[[134 131  99 142 148 111 155 127 104 136 130]
 [120 134 143 102 125 146 129 139 111 123 146]
 [108 129 145 129 129 122 135 110 154 123 154]
 [112 123 148 102 118 142 151 156 145 135 155]]
:
[[108 129 145 129 129 122 135 110 154 123 154]
 [112 123 148 102 118 142 151 156 145 135 155]
 [120 134 143 102 125 146 129 139 111 123 146]
 [134 131  99 142 148 111 155 127 104 136 130]]

[[137 126 100 135 118  98 153 140 136 137 115 139]
 [135 113 152 101 133 129 124 109 112 123 102 112]]
:
[[135 113 152 101 133 129 124 109 112 123 102 112]
 [137 126 100 135 118  98 153 140 136 137 115 139]]

[[110  99 124 113 120 148 137 110 119 119 142 149]
 [107 110 135 106 116 143 120 113 100 107 135 148]
 [101 120 116 134 129 117 124 113 135 126 110 138]]
:
[[101 120 116 134 129 117 124 113 135 126 110 138]
 [107 110 135 106 116 143 120 113 100 107 135 148]
 [110  99 124 113 120 148 137 110 119 119 142 149]]

[[156 118 124]
 [137 130 144]
 [138 117 104]
 [146 116 109]
 [152 116 116]
 [127 134 146]
 [132 132 146]
 [141 128 140]]
:
[[127 134 146]
 [132 132 146]
 [137 130 144]
 [138 117 104]
 [141 128 140]
 [146 116 109]
 [152 116 116]
 [156 118 124]]

[[153 151 108 122 116 148 137 139 146 115]
 [135 151 127 111 150 142 111 152 150 140]
 [144 122 135 116 149 122 110 124 104 137]]
:
[[135 151 127 111 150 142 111 152 150 140]
 [144 122 135 116 149 122 110 124 104 137]
 [153 151 108 122 116 148 137 139 146 115]]

[[135 118 129 140 122 141 146 133 132 129 111 135 140]
 [120 136 136 157 129 125 133 143 140 146 123 128 148]]
:
[[120 136 136 157 129 125 133 143 140 146 123 128 148]
 [135 118 129 140 122 141 146 133 132 129 111 135 140]]

[[107 120]
 [114 109]
 [128 129]
 [137 112]
 [153 149]
 [147 132]
 [104 121]]
:
[[104 121]
 [107 120]
 [114 109]
 [128 129]
 [137 112]
 [147 132]
 [153 149]]

[[117 122 114 131 150 118 131 116 138]
 [147 126 148 124 101 145 120 139 121]
 [134 148 143 117 107 135 118 133 117]
 [116 125 113 128 142 120 132 115 131]
 [142 130 149 131 115 138 125 147 127]
 [132 118 128 123 117 136 125 122 125]]
:
[[116 125 113 128 142 120 132 115 131]
 [117 122 114 131 150 118 131 116 138]
 [132 118 128 123 117 136 125 122 125]
 [134 148 143 117 107 135 118 133 117]
 [142 130 149 131 115 138 125 147 127]
 [147 126 148 124 101 145 120 139 121]]
---
[[129 152 114 119]
 [105 123 150 103]
 [124 110 144 153]]
:
[[129 152]
 [105 123]
 [124 110]]

[[140 138 149 119 101]
 [130 135 137 125 119]
 [134 144 146 124 114]
 [127 127 121 120 119]
 [128 127 126 130 130]]
:
[[140 138]
 [130 135]
 [134 144]]

[[150 127 122 138 128]
 [150 151 144 127 128]
 [121 117 110 116 137]
 [157 123 124 130 133]
 [114 147 111 145 130]]
:
[[150 127]
 [150 151]
 [121 117]]

[[149 112]
 [150 107]
 [131 128]
 [131 128]
 [135 129]]
:
[[149 112]
 [150 107]
 [131 128]]

[[140 116 119]
 [121 137 134]
 [118 138 128]
 [103 127 127]
 [117 134 135]]
:
[[140 116]
 [121 137]
 [118 138]]

[[125 152 129]
 [117 126 123]
 [131 121 123]
 [133 126 128]]
:
[[125 152]
 [117 126]
 [131 121]]

[[145 115 117]
 [100 115 119]
 [116 154 152]
 [147 102 108]]
:
[[145 115]
 [100 115]
 [116 154]]
